Where one turn sends some rows of the set: a few examples, then the rows asked:
Mumi: [ 39   2   9  13  20  15  25  -7 -21   8  16 -16  15 -15  -8  42 -17  19
  -9  13   4   2   5  31  -2  38   5   0]
nole: [  0  -2  13   6   1 -28  10 -10 -23  -1  33  -6  20  21 -26 -11 -32  18
 -20 -21   4 -10 -24   4   3  -1  22 -22]
Kov: [ -9   0  23   2   3 -28   8 -11 -22   0  25 -23  10  15 -14 -15 -23   7
 -19 -29  -1 -12 -13  19  -5  -4  37 -14]
sala: [  7   1 -22  31 -14  22  18  -9  -5 -16  36  -8  27 -11  10 -20  18 -12
   1  36  -5   6  -5  -9  -2 -15 -12 -20]
nugi: [ -3 -14 -14  36   9  14  -9 -32 -26  -2   3 -16 -19   2   3  36  10   3
 -27 -14   2 -52   1  21 -11  16 -16 -32]
figuk: [  8  -2  -5  23  -2  13  22 -10  23   2  -4   3 -22 -13 -38  23   2  -4
 -22  12   4  26  -2  21 -23  -6 -31   4]
Zoze: [  2  -1  -1  40 -10 -11  10  16 -40  -8  27 -20  36   6 -21  -6  18  -4
 -32  21 -26 -30  17  -9 -27  30 -13 -13]
Dava: [ 21   6  14   1  12  17  21  -9 -20  17   2  -7  24  -4 -16  43 -11  20
  -4  20  -2   1 -16  41  -3  32   6   4]
faro: [  2  -9   7  10 -26   7 -12  13  21  29   1 -40 -10   2  -6 -13  26 -13
 -16  -6   5 -25   5  -3 -28 -23 -13   2]
zuv: [ -3 -12 -24  18  -2  21  -8   5  -5   0  17  16  26 -15  12 -20   5  -5
  18  24  12   5 -15  -3   4 -11   6 -33]
begi: [  2   6  -2   5 -17  27   4 -10  -2 -21  24 -10  40  -4 -10 -19  27   8
  -5  46 -18 -10   7 -16 -14   0  -5 -21]
Zat: [ 11  -6  18  38  -6 -14   4   5 -31 -15  11  -6  27  12 -35   9  22 -13
 -35  25 -27 -31  11 -15 -37  24 -15   4]
pumu: [ -6  -7   0  34  12   9  -5 -41 -27  -5  14 -19 -15 -16  12  34  13  -3
 -35 -16  -1 -54  -5  17 -21   3 -12 -24]
Rulef: [-15 -22  15 -16  -5  19   2   1   3 -19  -8   1 -12  25   6  21  13  -4
 -11 -16   6 -21 -11  -7  26   1 -25 -24]
Bez: [  6 -11  -6  -8 -12  10  17  13  -6  -5  13  12  33 -11  21 -31  12   3
  -5  23   0  12  -9   1  19 -15  -6  -8]
Rabal: [ 11  21  18  16  14  20  24  -7 -22   7   2 -14  25 -19  -7  32  -5  17
 -14  11  -3   2 -12  47  -4  42   3  -2]
Tato: [ -5 -38  20  13  10  21   5  -3   2 -29 -19 -28 -11  14   5  25   1  -2
 -34  -8  13 -20  -3  -3  20   0 -18 -34]
gito: [ -3 -16   5 -13  -3 -25  16   5  -5  27  -1 -29   4  -2  -2 -17   5  12
   3 -28   2 -14  -9 -16 -38  -7   6  18]
pur: [ 11   9  17  45  -8  -8  13   1 -41 -19  22 -28  35   1 -27   3  15  -6
 -33  16 -20 -21  28 -16 -31  26 -11  -8]
Fiv: [  6 -31  30   1   8  19   5   8 -12 -18 -19 -33 -24  30   3  16  20  17
 -11 -14  17  -8  15 -13  -2  10 -22 -25]
gedi: [  3  -4  18   9  15 -21  10 -19 -26   4  34 -22  14  16 -27 -23 -36  14
 -26 -25   3 -21  -4   4  -8   5  23 -19]
kef: [  1  15  18  -5  -8  23  -1   3  14  40 -20 -21  11  -9   5  -4  15 -13
 -10 -12  -9 -22   4 -10 -27 -17   0   7]
bipu: [ 11  14  -6  11  10  -4  23  -8  -5 -27   5  -3 -10 -11 -16  19   2 -15
 -35  -2  34  41   8  12 -18   1 -30  -7]
Ruz: [ 32  14  13   7  14   9  27 -19 -16  12   6  -7  19 -19 -14  33  -8   9
 -21  15  -2  14   5  37  -4  40  14  -5]
giko: [  1   6  21  -3 -12  -3   9  -2   9  36   5 -41   6   2  16 -15   5  11
   6  -4  -2 -16   8 -10 -27 -21   7  16]
nomep: [-24 -11 -10  35  -8  11  -4 -33 -22   4  10  -5  -4  -8   0  48  15  -1
 -33 -11  -1 -50  -4   9 -16  -5  -7 -30]
Mota: [  5 -34  22  -4  17  20  -3  25   1  -7  -7  -8  -7  30 -14  11   5   9
   2 -14  -7   9  18  -7   9  19 -26 -23]
Vute: [  4   5 -19  21  13  -4  13  -7  12  -4 -14  -9   9  -9 -26   8  39 -15
 -33   8  20  28   7  -3 -27 -11 -36 -21]
gizez: [-15 -14 -14  36   6  -1   7 -26 -28  -3  12 -12  -3 -12   4  45  10   2
 -23 -23   5 -46  15  13 -11   7   1 -46]
bufen: [-10   9  13  10  14 -28   6  -8 -34 -12  43 -25  15  16  -9 -14 -17  19
 -12 -25  -5  -8 -17  12  -4   2  29 -16]
favip: [  8  20 -23  22   2  -3  11  -8 -10   3   5  -3 -15 -24 -28  27  -3  -4
 -15   9  16  37  14  22   5   4 -25   8]
Ziz: [  8 -16 -10   9 -25  10   3  -6  -3 -16   1   8  39   1  -3 -10  -3   5
   2  55  -4   6   6 -22  -9   2 -13 -20]
suvur: [ 17   1  13  34   0 -14  -4  13 -37 -18  23 -17  17   7 -17   2  18 -16
 -24  26 -40 -23  12  -6 -33  31  -3   3]
nav: [-20   9   1   2  -8  -9  18  12  -5  36 -10 -23   8   9 -25 -14  17   1
  -8  -6  11  -7 -13 -25 -27 -26  13   0]
turas: [ -6   7   1  20   5  -5  10  -3   6 -23 -13   8   5 -16 -34  -1  -5 -16
 -39   0  15  26  15  13 -32 -22 -30 -24]
Bem: [ 13 -27   8 -15   2  27  -6  -9   2 -16 -23  -8  -2  31  -1   6  -2  16
  -3 -13  19  21  21   2  13   4 -13 -11]

Ruz goes to Zoze
turas goes to zuv
Now these:
Bem goes to Vute
Rulef goes to figuk
Mumi goes to pur
Fiv goes to bipu
Tato goes to favip
Rabal goes to suvur
nole goes to nomep

Where one turn sends some rows of the set: a few examples, then the rows asked:
noko: [ -2   5  50  -3   9 -10  26   9 -15  12  25 -27  44  -9 -11 -36]
vigak: [  1  34  48  -8  -5  55   5  -4 -23 -17  25 -24  28   5  -9 -31]
gim: [-14  26  20 -17 -26  20  22  12 -48  47  35  -8   2 -27  19  -8]
dagus: [ 16  30  43 -14 -19  26   6   9  -2 -11  13 -16  42   4 -22 -31]
beba: [ 18  12  46   5  -8  23  10  17 -11  -9  12 -34  33 -27 -13 -33]
tesat: [  5 -14  31  29   7  14  -1  -5  -9  37  42  10  -6  12 -10 -27]
duv: [ -5  22  17  -1 -14  34   6  -9 -26  78  29  -5  20 -11  -3 -15]
mazog: [ -6   6  11 -14 -28   1  13  19  -8 -18  27   2  19  11  19 -11]
bove: [ 14  29  37  -6   1   8  17  12  -3  24  30   5  34  16  20 -59]
Kad: [ 17  -8  30  -3   5  43  15 -13 -48   2  33 -25  -1  26 -16   3]
teman: [ 3 30 14 20  6 25 19 -4  8 24 28 13  4 10 37  0]
zor: [-21  38  30 -24 -23  41  21  -7 -46  37  51 -13  -5  -7  17 -12]
gir: [  0  24   1  17  19  22  24 -18  -5  25  16  16  -2   1  26 -14]
nozo: [ 13  20  40  20 -28   1  21   1 -11  54  23   1  32 -17   8 -38]
fiz: [ 32  -1  35 -14 -18  39  20 -14 -38  24  32 -16  -9  18 -20  14]
Riter: [-10  -2   4  22  13  24  22  -8  -7  31  15  22  -2   8   9 -21]
Kero: [ -8  10  22  -4 -15   0  26  21 -43  41  22 -16  17 -39  15 -14]
sosuz: [ 34   4  29  -2 -44  16  38  -4  -8  16  26 -24 -12  -9   1   6]
Gekov: [ 25   6  35  -9 -30  13   9  25 -14  20   2 -14  20 -36 -16 -22]
Kol: [  7  -2  39 -16  24  27   8 -32 -50  14  30 -15   4  -2 -18   1]
netus: [  3  10   6 -12  19  11  10 -11 -43 -25  26 -12  17  -2  11 -20]
Repif: [  1   3  33  -3  -3 -15  29  21 -27  30  13 -17  36 -27   0 -23]
pepef: [  5   5  44  -7 -52   8  24   1   9  12  38  -7  -2 -14  11   3]
vug: [ -6  12  35  30 -13  28  16  -6 -25  61  30 -16  23 -31  11 -25]
gab: [-19  42  44 -29 -17  43  17 -14 -30  27  57 -13   8  14   0 -23]
vez: [ -4  26  35  -8  27  38  10   7 -13  17  39 -12  21  15  24 -51]
neguk: [ 25   1  18  12 -31  18  40   2  -8 -10  25 -34  -6 -16  15  -9]
tulo: [  2 -13  56 -18 -21  27  13 -11 -21  35  32  -2   1   7 -22  17]
sutu: [ 21  -2  11 -12  -5  24  16  -2 -37 -10  22 -11  13  38 -19 -10]
vogik: [  8  18  50  24  -3   8  23   5 -10  25  29 -11  30 -12  26 -53]
puzem: [19 19 41 28 -1 16 -6  0  7 32 55  1  0 14 14 -6]
Bibuv: [-17  19  18  -5  13  56   3  -7 -28  57  39 -17  12  -3   8 -22]
rigu: [ 13   4  38  -1 -17  38  11  19 -39  22   8 -25   2 -50  -3 -16]
kon: [ 11  19  22   2 -21   1  22 -13 -13 -19  38 -24   0 -31  24 -22]
Salu: [ 11  20  30 -24 -34  47   8  13 -44  33  10   3  -2 -25  -8  -9]
Nud: [  5  40  36 -28 -25  58   4  -5 -32   6  20   2  15  13 -14 -21]
Zuk: [-14  33  57 -21   3  31  18 -16 -16  10  53 -21  24  21 -11 -35]
Legig: [ 17   7  53  -4 -15  18  21 -34 -19  19  45 -27 -14 -33  -4   1]
Nifef: [ 22  38  26  22   8  16   5 -12   4  25  46   1   1   6  30  -4]
zumir: [ -4  19  57 -15   7   6  24  -5  -8   9  36 -20  41  14 -19 -41]
zun: [ 30  -2  44   1 -23  38  31 -13 -29  21  35 -32 -18  -8  -2  15]
Fol: [ 25   3   2  -1 -29   4  33   8  -9 -18  19 -18   8   8   2 -18]
bara: [ -8  -9  24 -23   4  20   4   4 -36   5  20   9  23  29 -12   7]
buka: [ -4  31  16 -27  14  43   3   0 -17  45  36   0  20  22   6 -36]
Tos: [  2  -7  12  25  20  14  11 -19 -17  33  25  15  -6   1  -9 -34]
tig: [ 14  -4   7   6  -3  20  25   4 -31 -29  23 -26  12  20   1 -20]
tusom: [ 25   8  37  30   9   9 -10 -13  -7  36  57   1  -7   4  -4 -25]
mugi: [ -3  28  40 -15 -15  70   7  -1 -52  12  22 -12  -3 -15   1 -15]

tulo goes to Kol
dagus goes to beba
vug goes to duv
Now these:
gab goes to Zuk
Riter goes to gir
Kad goes to sutu

Where one turn sends some rows of the set: a few examples, then the rows asked:
migek: [-11   9  11  43  34 -16  -3 -23 -13  21   3  19]
vofos: [ -1  25   1  11   7 -34 -14   0  -4 -18   5  -5]
Sezom: [  6  36   2  -1  42   6  -1 -21   3  13 -10   9]
vubot: [-17 -22 -20  27 -28   4  11   2 -23  -9  16  14]
Pudon: [-11 -11 -18  17   8  45  26 -18 -16  22  -1  29]
lomes: [-12   3 -15  37   8  30  41 -27  -8  17   2  16]
Voz: [ -5  16  23  31   4  35   8 -16  12 -12  14   8]
Bifem: [ -4  15  -1  -1   2 -28 -27   1  -9 -12  12  -6]
Saz: [ -8   9   2  49  32 -17   6 -29 -23   8   8  12]
dugut: [-24  -4 -21  34 -22  -9 -19 -18  -6  -3 -15   6]
rifun: [-10 -27 -32  30   5  13 -17  -8   3   6  10  33]
miraz: [-14  33 -11  13  36   8   2   7   0  -8   5  43]
Kav: [-16   0  -6  32  -8  13 -23  -6 -17 -24  -5  41]
sivom: [ -8   2  -7 -28  -7  23   4  16   2   2   2   0]
zapur: [-13  13  21  13  10  26  -7 -25  -7 -26  23   0]
nebuz: [  1   0 -38  14   4 -15  16   7 -13  30 -20  24]
Kova: [-37  -7  18  13   0   6   6   7  16   6  -9  15]
dum: [-34   1 -11   4   4  -6  34 -10 -22   5   7 -21]
kares: [ 25  13  -7  24  10  17 -25  -8   2   0  -2  43]
mimad: [ -2   3 -20 -21 -17  28   5  12   3  -4  -5  10]
Meboz: [ -5  11 -27  41  19  12 -16  23   1   0 -15  22]
peson: [ 12  17   3  -6  36  20  28   0 -14   9  19  16]
rir: [ 21  21 -36  16   0  16  -7 -26 -35   1  15   8]
sasoz: [  1  34 -21   6   2  -6  19  -1 -30   3  16 -23]
Ler: [  9  13  10  17  40  21   8 -24   2  12  17 -11]
kom: [ 31  22  -4  10  23  16  10  16  -2 -15 -10  20]
ralib: [-20   0 -28  11 -26 -10   3   5 -22  -8 -12  33]
Dofu: [  1   4 -29 -16 -20  26  12   5  -6 -17   0   3]
Sivif: [  7  13 -12  -4  22  -2  33 -12  -3  29   8 -18]
Zunar: [-34  -2 -12 -17  -6  17  14 -28  -3  -3  19  -2]
Latav: [-41  -9 -14  17  -9  -6   0 -33 -17  20  13   2]
dema: [-11 -21   3  21  13  17  -9 -17  10   1 -13  45]
Solof: [-35 -10   5   8  23  -8  18  10   4  -4 -16  27]
sikez: [  3 -20  -6  15 -22   2   8 -24 -21  13  -1 -19]
til: [-32  -9  20  11  15  -6  17   9  16   3 -11  17]
Lomuk: [ 28  20 -36  15  14   5   3 -24 -37  -2  13   8]
piz: [ 24  25 -24  19  -9  19  -8 -28 -23   9  20  -3]
mased: [ -3  11 -10  55  22 -12   5 -35 -21   2   2  24]
bugu: [ -1  41  14  -2   9  -2  27 -10 -24  -1  -5  -9]
gese: [ -6   4   9 -12  -4  -1  24 -42 -21   4  18   3]
Buta: [-12  14  14  26   1  34   1 -24   5 -22  18  -2]
risi: [  4  15   7  -6  28  -9   6  14   2 -21  18  26]
Nilu: [ -7  -2 -17  29  12  38  37 -20 -11  16  -8  29]
pafu: [ -6  -3 -41  -3  10 -26   0  -3 -32  18 -11  14]
sofo: [  1  10  -3 -10   6 -19 -33   8 -13 -12   1   7]
pon: [ 23  15  -4  45  21  -8  -5  10 -18   7 -16  25]
demul: [  1   0 -32   1  14 -22   9   6 -25  27 -15  25]
siki: [-14  -2 -24  34 -14  20   3 -33 -21  27 -15  -4]

gese goes to bugu
nebuz goes to Pudon
Kova goes to pafu
Now these:
dema goes to ralib
dum goes to Sivif
Buta goes to Bifem

